rotation steps, each row followed by its count of steps:
The counts run from 0 to 450.
149,144,128,126,141,102,135,103,128,88,119,66,90,93,147,81,140,106,150,94,89,113,122,158,118,108,113,137,150,161,168,155,116,115,94 : 342
129,140,152,150,144,109,122,86,152,117,131,116,66,169,117,147,129,183,57,94,102,105,113,128,136,110,155,153,151,126,134,120,125,105,140 : 60
131,148,95,108,146,139,168,145,85,110,141,98,111,159,123,70,136,147,155,82,93,133,99,128,124,140,112,154,95,155,151,152,103,94,99 : 337
142,98,99,145,178,134,119,140,135,113,116,138,102,152,125,158,113,144,137,115,45,146,117,91,83,110,148,108,147,98,110,145,123,126,104 : 46
152,113,102,137,128,118,127,131,71,136,123,103,133,125,126,132,202,125,107,153,84,172,145,101,112,97,122,119,104,136,143,123,72,111,92 : 156
119,119,137,166,141,95,132,68,131,91,57,126,95,139,125,106,136,157,78,134,115,99,138,153,114,107,140,139,131,98,137,98,102,129,110 : 443
131,146,133,173,136,126,104,138,122,137,114,109,143,148,156,120,135,102,119,149,26,146,122,89,131,91,110,97,90,136,127,125,104,138,118 : 287
124,181,106,134,145,131,116,134,115,160,118,94,128,182,128,95,103,130,112,81,94,138,97,150,107,105,106,139,92,118,168,177,111,135,125 : 205
113,141,109,117,183,166,100,146,102,119,113,115,145,166,170,86,117,140,121,96,85,133,95,121,84,147,116,125,157,115,133,126,99,105,88 : 125
146,122,137,121,140,125,126,125,159,119,96,184,76,174,172,92,121,158,81,94,103,134,88,111,130,103,90,123,127,155,102,129,104,142,125 : 305
166,114,91,162,119,104,102,112,92,158,68,129,123,114,115,104,156,115,90,152,77,140,125,150,69,106,117,159,148,126,141,141,120,130,129 : 23
108,124,126,130,144,134,153,112,73,99,123,139,145,153,168,87,115,159,88,76,125,127,110,89,118,150,115,138,82,113,133,103,102,90,83 : 116
134,122,98,106,135,119,136,100,110,134,150,145,85,151,127,62,131,136,151,66,95,142,113,92,134,80,91,149,135,170,148,98,129,137,151 : 93
106,131,141,137,139,134,159,110,89,87,121,130,143,153,168,97,112,148,85,77,122,113,120,88,122,152,113,128,75,116,139,108,112,92,79 : 117
142,159,108,142,126,156,151,144,136,139,118,116,142,160,160,83,109,169,82,111,95,133,95,138,99,158,102,151,87,121,138,164,88,91,117 : 327
185,133,102,150,107,128,150,133,76,149,103,132,121,144,97,140,125,127,83,143,72,144,125,94,84,135,96,158,97,101,132,131,151,87,128 : 27
154,154,100,120,166,181,117,153,100,124,78,120,107,202,124,95,117,138,121,105,121,123,103,127,81,136,109,152,116,157,124,162,141,112,128 : 5
173,158,126,117,122,114,126,145,91,139,79,75,115,80,120,119,165,120,87,124,101,153,132,87,148,101,99,144,122,131,162,94,95,131,134 : 152
141,87,114,156,149,133,68,93,92,124,84,143,146,145,163,118,118,161,117,110,85,142,119,123,66,147,132,123,122,87,125,130,91,115,127 : 245
134,130,129,133,143,108,75,94,81,106,93,143,145,129,154,136,132,109,106,128,98,155,81,109,110,93,136,97,116,97,153,143,66,103,106 : 366
149,92,134,159,134,112,76,75,106,115,77,121,137,110,164,118,117,152,109,99,100,124,142,135,76,135,128,118,122,87,142,122,99,137,128 : 243
147,142,98,126,173,166,93,142,100,130,81,118,106,204,133,87,120,143,127,110,124,130,95,145,78,128,108,150,123,153,123,152,126,117,132 : 4
104,159,103,185,145,113,135,95,132,97,120,73,108,154,131,120,121,137,98,134,125,109,147,141,127,102,151,141,69,121,172,155,103,108,100 : 199
141,107,91,160,143,118,127,78,118,98,99,130,125,87,165,84,108,144,105,136,135,116,119,90,116,118,114,149,114,100,142,55,103,106,122 : 111
175,114,121,156,130,90,122,52,132,91,105,110,78,129,114,95,133,104,142,115,116,96,127,160,94,79,110,122,116,158,132,137,144,125,125 : 221
141,112,102,133,120,120,126,90,126,152,132,191,133,134,163,76,113,135,65,92,102,141,83,112,84,101,88,136,150,128,132,113,118,116,119 : 104
139,132,123,151,144,149,150,126,186,86,74,170,98,150,156,111,112,133,90,132,98,121,103,78,133,93,118,107,115,159,124,136,112,116,109 : 308
152,123,166,132,148,82,108,121,119,109,83,107,74,121,156,150,108,132,114,72,59,140,141,118,120,123,106,116,133,86,142,149,136,159,108 : 41
124,158,155,144,136,109,105,101,154,131,91,125,91,151,125,125,124,176,52,81,95,108,100,128,146,110,156,153,137,126,140,129,105,135,164 : 62
145,135,95,135,165,134,126,117,108,101,54,84,83,122,97,84,151,124,144,123,127,120,149,130,109,95,126,161,147,160,158,114,141,138,133 : 11
171,149,122,120,180,172,127,149,141,96,102,49,117,96,155,101,115,142,123,97,114,97,121,97,104,144,114,130,142,137,128,106,135,110,106 : 130
124,117,127,156,154,119,135,87,146,93,138,129,72,175,106,156,141,181,72,117,99,108,122,117,120,112,174,141,141,137,119,127,120,89,116 : 58
130,124,136,164,130,104,170,80,146,77,62,125,90,128,114,119,129,155,67,117,124,85,145,119,114,114,138,125,103,112,125,106,125,126,98 : 441
151,131,125,171,127,118,101,78,145,142,181,70,99,174,146,105,137,158,134,128,74,121,150,150,110,115,104,137,110,135,148,117,105,110,146 : 80
136,128,115,185,125,136,123,82,144,132,169,64,124,164,138,116,148,156,129,133,69,117,167,128,107,110,132,114,82,151,148,129,92,109,129 : 78
173,107,114,113,168,118,134,133,150,116,111,102,66,109,119,151,112,187,107,64,102,118,124,93,125,111,142,135,133,107,108,110,136,153,141 : 51
154,119,127,131,165,147,53,121,130,100,81,113,95,143,167,132,133,159,99,85,140,129,115,125,120,116,145,128,116,173,125,180,111,139,145 : 385
125,149,114,117,181,183,117,152,106,122,120,108,151,165,160,90,111,142,113,88,85,126,90,103,82,151,115,126,151,119,131,128,110,92,89 : 126
139,106,123,160,116,114,147,62,158,96,137,137,108,109,152,87,135,102,109,110,89,112,149,96,105,75,107,114,141,167,157,120,140,118,97 : 99
103,135,114,125,187,153,82,130,103,114,105,116,142,155,183,80,120,134,118,103,88,134,94,133,87,138,119,129,161,110,146,123,90,112,91 : 124
135,90,99,137,168,117,127,120,147,106,92,126,92,112,118,137,147,192,99,82,95,119,119,109,124,95,187,125,113,144,90,131,105,153,130 : 54
